In the rows, zero is written as 128.
Named turns come first, each shown by rows before and after it. Which turns, in which order, take the first row of each pair that follows to the second? Write the first one first, as in the answered first pair.
turn Nasi:
[132 153 145 150 132 130 150  91 157 178  99 129 117 186  92 139] -> [142 162 134 157 115 147 137  88 178 169  96 141 129 170 107 117]
[127 130  90 158 106 162  99 146 138  57 163 142 172 110 129  47] -> [ 73  94  94 136 102 145  77 160  85  53 140 148 147 110 112  85]
[116 131 141  88 139 128 145 138 173 151  99 101  93 109 156 137] -> [118 130 140  91 138 131 145 137 173 147  98 101  93 108 160 134]
[107 112 119 112 129 122 144 139 109 129 140 109 111 141 119 129] -> [129 122 122 120 137 126 160 134 129 134 153 104 120 143 123 117]
turn Vuda:
[120 101 129  98 110 121 123 111 105 173  87 111 110 115 128 150] -> [110  99 124 102  96 130 105 118 102 155  83 122 112 105 132 135]
[148 110 162 123 142 107 172 142 145 134 147 103 143 150 151 154] -> [151 136 141 119 107 135 133 131 171 129 119 132 158 121 185 140]
[106  96  97  93 110 107 135 107  95 124 176 175 132 134 125 131] -> [122 104 104  90 119 100 153  94 107 151 173 166 129 144 128 149]
turn lod:
[131 145 163 109 136 122 119 144 152 106 143  80 155 166 116 136] -> [105 143 151 102 109 135  79 153 137  85 126 101 154 149 126 128]
[ 95  90 172 141 140 128 135 146 124 134 136 128 100 119  94 140] -> [ 87  91 170 135 127 131 123 141 125 140 122 135 100 110 101 151]
[130 136 159 110 160  97 180 128 135 132 150  65  77 127 105 152] -> [ 82 117 132 113 122 124 115 165 104  64 138 101  81  94 102 107]
[153 165 123 161 147 115 158  76 175 177 138 145 130 112 132 143] -> [129 138 104 183 146 127 132 122 146  96 165 159 135 100 110  71]
Now pairs of rows:
Each pair is two turns apart.
[168 190 122 117 186 121 178 161 139 142 139  89 137 160 139 115] -> [118 192  94  98 119 163  89 164 125 117  81 147 142 111 175 113]
Vuda then Nasi
[123 154 133 111 114 123 128  90 126 183 104 118 122 129 148 171] -> [ 81 106 128 124 128 112 115 142  68 110 132 118 112 137 103 128]
Vuda then Vuda
[135 149 131  78  73 137 104  69 162 179  81 146 146 108 200 142] -> [107 114 106 115  77 152  75 132 128  66 126 160 155  97 163  42]
lod then lod
[100 113 173 125 149  99 167 104 103 168 107  91 102 120 117 222] -> [ 52  97 145 119 107 126  99 132  71 110  86 134 103  86 122 187]
lod then lod
[150 162 128 112 125 139 118 103 170 133  87 102 146 129 152 133] -> [ 90 112 123 112 131 127  97 143 103  79  94 107 128 129 113 121]
Vuda then Nasi
[146 143 149 179 141 127 113 107 125 152 127 125 146 132 145 138] -> [127 123 141 188 144 121 105 132 103 120 137 127 141 133 130 121]
Vuda then Vuda
[ 98 102 120 150 110 118 117 143  90 101 130 140 117 133 101 117] -> [148 136 138 145 123 108 161 102 142 167 127 119 121 152 122 155]
Nasi then Vuda
[ 99 138 154 105 111 115 138  88  96 148 125 118 112 144 104 129] -> [126 167 137 115  86 142 125  78 131 142 119 135 131 126 132 102]
Nasi then Vuda
[174 153 144 100 133 137 114  75 155 107 129 145 137 101 149 120] -> [119 121 151  82 133 120  98  84 100 109 113 147 112 106 126 162]
Nasi then Nasi
[185 158 107 148 132 161 123 127 145 127 102 145 142 120 154 108] -> [133 112 108 147 145 146 108 159  87  82 114 146 126 125 118  98]
Vuda then Nasi
[101 126 119  99 100 134 101 133 116 138  96 151 141 110 160 159] -> [108 108 116 133 125 128 118 168 105  78 144 137 150 121 129  97]
lod then lod
[122 136 140 104 116 110 133 106 129 149 122 107 115 123 125 154] -> [ 96 126 124 108 103 120 104 126 115 112 122 123 121 105 122 130]
lod then lod
[152 124 140 127 122 160 110 139 169 105  93 151 136  79 149 110] -> [120 106 152 103 122 136 111 131 134 141  72 141 113  86 140 167]
Vuda then lod
[155 136 131 126 114 140 136 107 143 135 126 133 134 130 139 127] -> [141 133 126 125 105 146 122 114 136 123 121 140 134 121 143 118]
lod then lod
[ 74  96 143 109 135 105 105 154  67 109  93 115 111 123 112 168] -> [106 141 138  93 105 132  93 116 119 154  61 131 125 102 159 189]
Vuda then Vuda
[191 166 136 182 124 161 125 115 181  55 165 172 100 123 134  67] -> [122 155 129 136  72 170  60 100 137  81  92 206  80  94 160 136]
Vuda then lod
[121 129 133  90 118 102 144 111 117 175 142 133 119 135 133 173] -> [157 138 134 114 136 103 173 120 143 158 179 118 132 147 123 135]
Vuda then lod
[107 111 141 131 140 118 129 159 114 122 138 122 125 147  98 127] -> [119 118 134 139 135 127 125 162 130 106 140 125 134 141 104 105]
Vuda then lod
[113 124 145  99 141 105 152 114  92 175 121 123 130 149 116 181] -> [172 173 126 118 123 145 148 104 166 164 134 141 163 129 150 121]
Nasi then Nasi
[141 157 150 140 126 142 139 116 166 136 114 102 140 128 149 127] -> [ 95 136 144 120 108 143 104 125 129 126  90 118 126 115 141 147]
Nasi then Nasi
[113 131 115 135 102 146  80 137 122  71 127 151 138 110 129  94] -> [113 115 150 119 150  91 146 118  97 142 132 106 111 157 102 177]
Nasi then Vuda
[134 128 117 125  84 143  79 119 141 115  79 160 137  98 159 108] -> [109 101 143 103 109 106 108 108 101 156  72 134 108 126 138 177]
Vuda then lod
[102 148 137 126 129 141 142 162 135 143  96 135 138 108 154 177] -> [114 143 144 134 152 128 172 163 134 146 119 118 136 126 140 177]
Vuda then lod
[103 134 128 140 118 151  66 139 113  94  93 165 139 153 174 111] -> [ 99 120 161 128 158 106 113 126  89 146 100 128 113 190 151 174]
Nasi then Vuda
[160 144 107 142 104 157 108 125 169 100 121 161 154 102 152  76] -> [ 97  77 136 125 150  93 138 150  72 105 138 124 110 144  86 137]
Nasi then Vuda
[134 134 139 152 138 145 144  84 126 127 161  96 165 101 115 143] -> [114 119 136 154 142 140 138  96 106 112 160  93 157 104 102 138]
lod then Vuda
[ 97 107 129 117 132 109 126 130  91 119 133 122 120 143 110 156] -> [119 134 130 108 118 121 128 104 126 153 115 127 124 140 140 178]
lod then Vuda
[130 131 113 134 135 126 119 140 129  87 119 144 125 135 134  90] -> [157 151 125 124 144 120 150 115 153 138 111 127 124 144 146 124]
Vuda then Vuda
[ 91 150  99 108  78 128 115 127 115 142  89 127 136 136 136 135] -> [116 148 117 117 117 101 169 122 118 167 120  93 130 161 117 146]
Nasi then Nasi
[ 91 151 116 128 106 146  62 140 138  69 133 142 152  82 142  92] -> [ 74 109 154 119 166  84 127 147  85 108 162  90 114 140  89 160]
Nasi then Nasi
[115  65 134 124 106 138 137 119  77 145 112 161  94 153 123 149] -> [120  60 132 138 116 134 146 134  75 127 130 158  93 157 111 126]
lod then lod
[ 86  83 125 104 131 101 130 130  89 141 140 123 119 138 106 171] -> [175 135 117 138 136 124 162 112 175 144 170 116 158 138 132 110]
Nasi then Nasi
[149 143 123 131 123 146 152 116 157 125 146 139 147 120 138 111] -> [110 118 116 127 114 144 122 136 123  93 141 152 138 112 127 105]
Vuda then Nasi
[ 98  88 141 133 195  97 148 121  94 148 134  85 130 139 108 159] -> [141 111 125 167 190 124 152 135 138 105 165  92 158 129 117  80]
Vuda then lod
[125 166 121 106  98 139 133 130 154 155 104 161 151 130 143 162] -> [113 146 128 102 113 120 145 135 131 162 105 152 137 141 126 186]
Nasi then Nasi
[117 145 117  81  81 136  98  83 131 191  94 119 127 150 140 156] -> [135 148 128  89 103 122 132  79 140 206 113 103 129 167 131 158]
Nasi then Nasi
[120 167 144 105 115 109 150  80 136 196  98 138 129 145 160 204] -> [148 153 120 173 139 133 154 145 147  73 184 138 160 143 122  48]
lod then Nasi
[116 115 120 138 124 139 106 129  97 113 136 123 129 128 122 126] -> [121 126 122 132 112 147 102 114 108 140 118 129 129 125 136 147]
lod then Vuda
[147 134 132 138 114 118 160 105 145 144 140 121 136 135 146 118] -> [146 131 124 143 108 126 146 111 145 129 138 128 140 128 148 104]
Nasi then lod
[122 138 110 137 127 146  94 125 136 111 140 140 118 115 145 100] -> [101 125 119 117 124 132  90 121 111 133 122 140 102 119 140 138]
Vuda then lod
[182 161 131 175 118 129 116 108 197 134 144 135 147 121 131 124] -> [164 161 121 165  97 140  89 104 191 132 123 152 143 108 141 135]
lod then lod
[134 140 128 120 119 141 108 105 149 141 109 139 135  95 157 155] -> [ 97 107 126 121 126 131  99 128 106 113 117 141 124  96 134 151]
Nasi then Vuda
[ 97  88 157 115 164 107 139 149  97 111 146 108  83 156  78 137] -> [177 144 137 145 149 150 142 133 186 101 163 119 127 134 119  67]
Nasi then Nasi
[152 134  94 118 155  93 122 171  75 115 156 154 129 142  96 121] -> [138 150  84  99 117 114  84 156  83 131 114 179 132 118 127 144]
Nasi then lod
[111 142 138 115  95 141 120 120 121 138 102 138 139 121 150 148] -> [103 118 151 125 130 118 147 139  91 121 133 116 129 147 115 144]
Vuda then Nasi
[153 143 124 131 100 145 123 129 156 130 111 132 137 121 142 125] -> [113 118 131 116 111 122 122 137 112 132 101 127 117 131 121 160]
Nasi then Nasi
[173 131 155 144 172 115 184 135 155 115 175  93 128 152 115 105] -> [ 69  86 140 107 126 120 104 159  69  84 121 134 102 124 110 137]
lod then Nasi
[149 178 155  87 110 178 127  52 159 162  85 103 152 116 139 129] -> [ 95 104 165 108 161 137 148 117  71  88 140  71 129 150  61  96]
Vuda then Vuda
[135 119 142 122 140 115 149 132 123 149 129 103 111 141 114 157] -> [132 135 133 113 109 136 116 123 134 152 100 129 118 118 143 158]
Vuda then Nasi
[144 161 137 177 166 120 146 131 170 133 150  82 126 116 111 117] -> [126 156 119 180 142 139 107 146 159  93 143 104 135  95 115  89]
Vuda then Vuda
[ 77 123 176 109 156  95 164 161  74 109  72 119 137 128 133 142] -> [142 181 169 114 136 123 171 119 153 145  63 127 168 113 181 131]
Nasi then Vuda
[133 117 124 129 131 127 126 140 104 110 124 133 128 120 126 127] -> [149 123 128 134 140 125 143 140 114 117 136 126 133 127 125 126]
Nasi then Nasi
[107 145 160 155 126 118 149  91 140 147 109 121 101 139 135 209] -> [146 154 159 179 149 119 179 100 164 127 147 104 116 152 127 165]
Vuda then lod
[142 127 128 121 141 127 103 127 123 128 137 154 119 127 114  75] -> [161 140 136 116 148 118 122 106 141 158 133 143 118 133 121  99]
Vuda then Vuda
[150 138 130 122 162 112 167 125 139 117 159 106 113 122 157 103] -> [112 109 132 115 161 101 151 142 101 101 152 110  97 121 143 114]
lod then Vuda
[166 180 117 136  97 160 109 115 176 128 120 142 150 104 162  92] -> [144 147 113 153 118 148 113 153 139  75 154 131 144 114 128  52]
lod then Vuda
[121 117 151 117 131 120 120 176 109  35 102 132 127 131 131 119] -> [170 163 161 103 126 125 146 122 165 115  76 122 135 137 172 167]
Vuda then Vuda
[107 110 150 117 124 127 129 117 110 144 125 102 111 121 125 193] -> [117 118 147 119 120 130 130 110 125 153 120 104 114 122 135 194]
Vuda then Nasi
[ 97 136 134 131 136 125 114 114 133 140 131 131 142 131 128 181] -> [104 146 126 139 119 145 100 118 149 129 128 144 153 119 141 162]
Nasi then Vuda
[165 127 110 124 113 155 156 124 150 118 120  99 145 142 144  90] -> [158 113 116 129 126 146 166 136 136 111 131  88 138 153 126  87]
Vuda then Vuda
[158 130 111  99 125 124 165 132 127  94 157 106  95 148 102 147] -> [161 151  98  87  90 150 138 118 149 105 126 132 105 125 134 151]
Vuda then Nasi
[130 139 117  98 143 125 127 117 115 135 103 133 117 106 139 141] -> [128 129 109 106 142 129 122 138 106 103 117 136 119 105 130 114]
lod then lod
[171 129 135 138 135 121 151 121 146 148 132 138 137 137 132 112] -> [169 133 126 140 116 130 134 118 150 140 121 152 142 125 142 103]
Nasi then lod
[142 127 122 120 118 164  99 115 151  97 120 169 153  97 127 110] -> [148 134 131 107 117 156 103  95 159 136 102 166 146 101 136 148]
lod then Nasi
[112 132 106 127 126 103 156 141 112 150 139 108 120 115  72 137] -> [133 142  98 141 124 118 156 148 131 129 153 112 131 108  77 103]
Vuda then lod
[184 180 130 128 119 143 135 102 192 160 124 126 154 120 178 122] -> [192 168 141 139 151 123 170 110 186 153 152 102 150 142 153 115]
Nasi then lod
[141 135 130 145 158 123 123 146 175  86 159 143 175 131 133  71] -> [124 152 136 103 126 122 110 101 175 170  94 151 158 123 167 162]
Nasi then lod
[134 123 147 131 159 107 151 130 126 128 154  99 125 144 104 125] -> [157 145 133 140 136 136 130 124 164 117 148 118 142 119 129  94]
Nasi then Vuda
[173 149 126 146 143 137 158 119 158 116 138 122 124 148 128 108] -> [160 161 125 121 118 146 133  99 159 147  98 138 117 132 151 144]
lod then lod
[115 159 109 139 143 148 107 159  99 122 150 106 121  90 110  97] -> [101 152 110 129 134 149  97 158  86 130 133 111 115  86 111 119]
Vuda then lod
[ 91  88 120 103 149  98 111 130  65 133 106 126 102 150  96 176] -> [174 122 130 135 183  97 175 117 127 147 156  95 124 171  99 134]
lod then Nasi
[107  95 144 138 126 138 102 109  78 135 100 138  81 170 111 178] -> [114  87 136 166 136 146 103 141  80  82 136 139  94 168  92 113]
Nasi then lod
[158 147 105 162 110 133 139 146 161 104 158 134 151 107 138  81] -> [145 153 124 125 100 119 139 107 161 179 112 132 133 108 159 168]
Nasi then lod
[138 107 155 112  96 109 145 148  75 125 103 129 146 135 114 122] -> [137 109 151 115  88 114 136 151  78 119 100 135 150 131 118 108]
Nasi then lod
[113 116 107 137 108 135  73 136 130 101 121 152 130 115 136 105] -> [144 114 130 153 158 100 140 137 133 118 166 109 130 155 109 106]
Vuda then Nasi
[128 158 139 131 121 112 152 136 130  92 126 120 134 124 112 108] -> [127 156 140 131 128 106 160 131 127 101 129 110 130 129 108 119]
Nasi then Vuda
[ 82  98 126 125 109 141  94 144  87 103 122 131 110 124 112 140] -> [154 137 149 130 135 129 156 104 150 174 135  97 121 143 128 166]
lod then Nasi
[126 116 153 113 149  94 151 135  97 152 135 100 110 158 116 145] -> [101 116 145  94 119 109 115 128  92 155 103 124 104 140 134 164]
lod then lod
[180 114 148 131 172 112 206 113 152 155 149 108 130 157 117 144] -> [195 140 118 147 132 157 158 122 188 111 147 147 160 119 147  79]
Vuda then lod
[104 135 116  98 152  95 127 146 122 135 140 132  99 123 116 132] -> [102 140 106 103 143 108 113 154 128 112 141 143 107 110 121 108]
Nasi then lod
[167 133 105 154 110 144 120 128 186  88 113 139 147 126 140 103] -> [172 116 129 157 150 108 168 131 167 108 141 104 132 162 107 123]
Vuda then Vuda
[139 129 124 132 130 119 138 131 137 122 140 117 134 128 127 110] -> [116 124 117 124 114 125 115 134 124 113 127 125 126 117 129 115]
Nasi then Nasi
[133 120 106 141 155 114 104 134 137 137 128 112 126 144 124 151] -> [126 116  97 141 142 126  86 136 133 123 122 123 128 135 130 137]
Vuda then Vuda
[126 114 131 116 138 104 128 123 134 112 128 137 110 157 132 122] -> [138 124 127 121 133 114 127 120 150 110 126 138 117 147 140 110]
Nasi then Nasi
[137 105 140 148 164 102 165 137 122 125 161 102 114 152  98 119] -> [121 132 109 135  93 152  88 130 141 104 111 158 131  96 147 105]
Nasi then lod
[157 157 128 117 137 141 139 110 184 144  95 108 147 148 137 151] -> [120 146 111 111 106 162  92 125 162 107  81 134 145 123 142 133]
lod then lod
[104 107 146  99 124 124 101 115  97 151 129 112  97 137  88 166] -> [160 127 149 133 151 124 143 114 140 143 172  89 120 151  82 119]
lod then Nasi
[156 151 120 136 120 139 134 107 162 147 136 123 147 120 140 114] -> [135 125 118 148 136 131 136 135 133 106 157 118 142 126 109  87]
lod then Vuda
[167 111 129 129 152 112 174 142 137 103 160  97 141 142 119  96] -> [143 136 110 101  91 151 105 120 154 122  97 145 146 100 168 117]
Nasi then lod
[119 129 112 116 126 125 118 139 183 155 121 127 144 117 149 152] -> [133 126 111 133 144 125 132 156 187 128 148 119 150 124 137 118]
lod then Vuda
[164 130 129 145 153 118 142 114 153 159 137 121 121 142 124 132] -> [161 135 109 152 129 143 114 122 160 127 131 144 132 124 135  95]
Nasi then lod
[139 140 131 166 132 156 173 155 166 152 120 134 132 159 126 115] -> [132 148 123 160 116 169 155 150 174 153 104 148 138 143 139 117]
Nasi then lod
[134 150 128 127 108 145  93  90 134 152  90 146 149  81 172 155] -> [126 127 115 159 121 147  88 133 113  78 132 146 156  82 143  78]
lod then lod
[133 107 136 137 158 108 154 137  99 118 153 106 123 157  92 122] -> [111 103 142 115 138 106 136 126  85 145 119 114 108 148 103 164]
lod then Vuda
[104 108 141 107 117 118 124 174 128 138  64 134  91 150 142 169] -> [135 136 135 110 104 138 123 156 169 148  59 146 110 136 165 154]
Nasi then Vuda
[182 135 135 136 123 154 153 115 172 133 104 167 176 102 171  68] -> [184 131 160 118 149 122 186  95 160 189  96 144 155 127 162 126]
Nasi then lod
[140 121 148 120 124 126 149 135 137 120 144 144 118 125 123 101] -> [124 115 142 112 115 127 129 140 124 116 132 149 114 116 129 104]
Nasi then Nasi
[152 111 157 143 136 113 114 105 147 202 144 102 120 148 140 153] -> [164 109 151 162 150 111 127 123 149 173 173  97 126 155 126 116]
lod then Vuda
[136 141 110  63 115 120 122 124 122 160 121  99 130 116 133 157] -> [117 129  98  73 107 134  97 153 104 111 128 114 133 103 121 119]
lod then lod
[136 127 120 134 111 137 133 115 162 102 125 147 161 132 130  78] -> [150 125 137 135 137 113 169 106 161 129 137 122 151 158 116 103]
Vuda then Vuda
[124 123 110 135  91 146  96 153 135  92 115 138 152 124 105  71] -> [ 86 107 123 109  88 130  89 143 101 122  84 136 131 124 104 126]
Vuda then lod
[149 131 133 139 146 141 144 138 123 111 152 133 121 150 127 103] -> [159 144 126 134 127 155 128 131 140 121 139 146 128 140 147 104]
Vuda then Vuda
[150 141 133 144 131 141 129 130 147 119 139 133 133 117 128 108] -> [153 148 138 140 131 139 132 116 152 136 131 133 130 115 133 126]
lod then lod
[189 144 101 165 102 108 115 135 205 104 175 115 151 137 104  54] -> [ 72  86 100 122  68  97  48 157 106  83 119 146 110 117  87 112]
Nasi then Nasi
[124 138 142 161 118 142 119 151 115  90 140 118 133 125  98 116] -> [156 161 146 162 118 144 136 130 147 114 140 110 144 130 112 120]
Vuda then Nasi
[107  88 143 137 163 100 149 152  87 113 161 107 114 162  83 130] -> [165 140 118 160 138 147 134 141 163  95 166 132 152 133 128  63]
Nasi then Nasi
[173 144  98 141 118 167 105 116 163  95 142 137 152 111 143  46] -> [112  77 130 123 167 101 138 140  69 106 156 100 106 157  79 107]
Nasi then Vuda
[113 116 101 160 108 152 132 103 147 129 136 122 128 146 124 126] -> [115 116 107 153 114 146 137 101 146 143 135 122 126 155 125 140]
Nasi then lod
[121 118 126 141 135 147 118 138 116 103 141 108 119 134 109 110] -> [150 143 127 143 135 151 133 116 149 130 135 105 130 132 130 117]
Vuda then Nasi
[102 143 150 169 116 129 157 115 166 183 124 144 105 132 159 177] -> [128 144 147 197 138 129 177 130 182 151 165 131 118 139 147 130]
lod then Vuda
[161 151 127 150 110 151 120 124 163 144 103 134 153 123 122 127] -> [165 142 141 152 135 132 148 126 155 157 119 114 146 143 105 137]
Nasi then lod
[106 147 174 146  81 138 109 121  97 137 106 109  94  79  88 159] -> [155 167 186 161 110 130 152 111 133 153 138  84 107 100  82 147]
Nasi then Nasi
[155 142 128 130 159 104 169 128 117 129 166 110 126 151  93 134] -> [133 157 124 100 118 118 133 102 115 166 110 134 117 128 127 185]
lod then lod
[153 189 109 111  91 159 114  86 186 147  90 148 151 110 191 135] -> [126 165 127  93 106 131 127  77 151 186  74 131 124 129 176 198]
Vuda then lod
[129 154 130 109 125 121 143 156 142 176  97 141 124 109  98 187] -> [103 134 127 109 123 118 130 170 119 155  96 144 116 106  87 186]
Vuda then Nasi
[ 75  79 142 124 157  62 139 172  30 130 155 117  92 168  81 160] -> [190 186 140 119 124 104 161  90 169 231 119 123 131 150 174 184]
Vuda then Nasi
[157  93 153 152 139 107 144 168 116  69 149 113 109 122 133  70] -> [187 120 173 133 145  91 175 121 146 155 123  93 106 137 155 142]
lod then lod
[162 135 149 150 122 120 164  87 136 139 115 108 129 167 134 148] -> [136 127 124 157  91 151 117 117 121  76 113 141 139 140 141  91]
Nasi then Vuda
[130 165 126 132 140 136 110 106 159 126 155 131 126 109 118 159] -> [107 155 128 121 134 134  94 114 139 123 144 139 119 105 114 172]
Nasi then Nasi
[200 136 162 179 190 111 167 153 149  57 206  73 147 169  94  48] -> [106 123 122 147  98 164  37 174 104   3 130 154 141 100 129  41]
Nasi then Nasi
[ 87 103 130 136 135 123  96 189  93  55 131 147 116 147  70  69] -> [ 59 120 135  86  96 128  66 145  96 127  60 164  99 130 107 160]
lod then Vuda
[168 133 134 137 137 129 154 124 162 140 149 115 138 137 138 112] -> [142 115 122 144 132 132 133 145 136  98 155 127 135 126 124  84]
Vuda then Vuda
[117 119 112 140 127 124 125 158 140 105 167 113 130 146 113  71] -> [144 142 134 124 136 110 156 120 165 171 149  93 126 161 127 125]
lod then lod
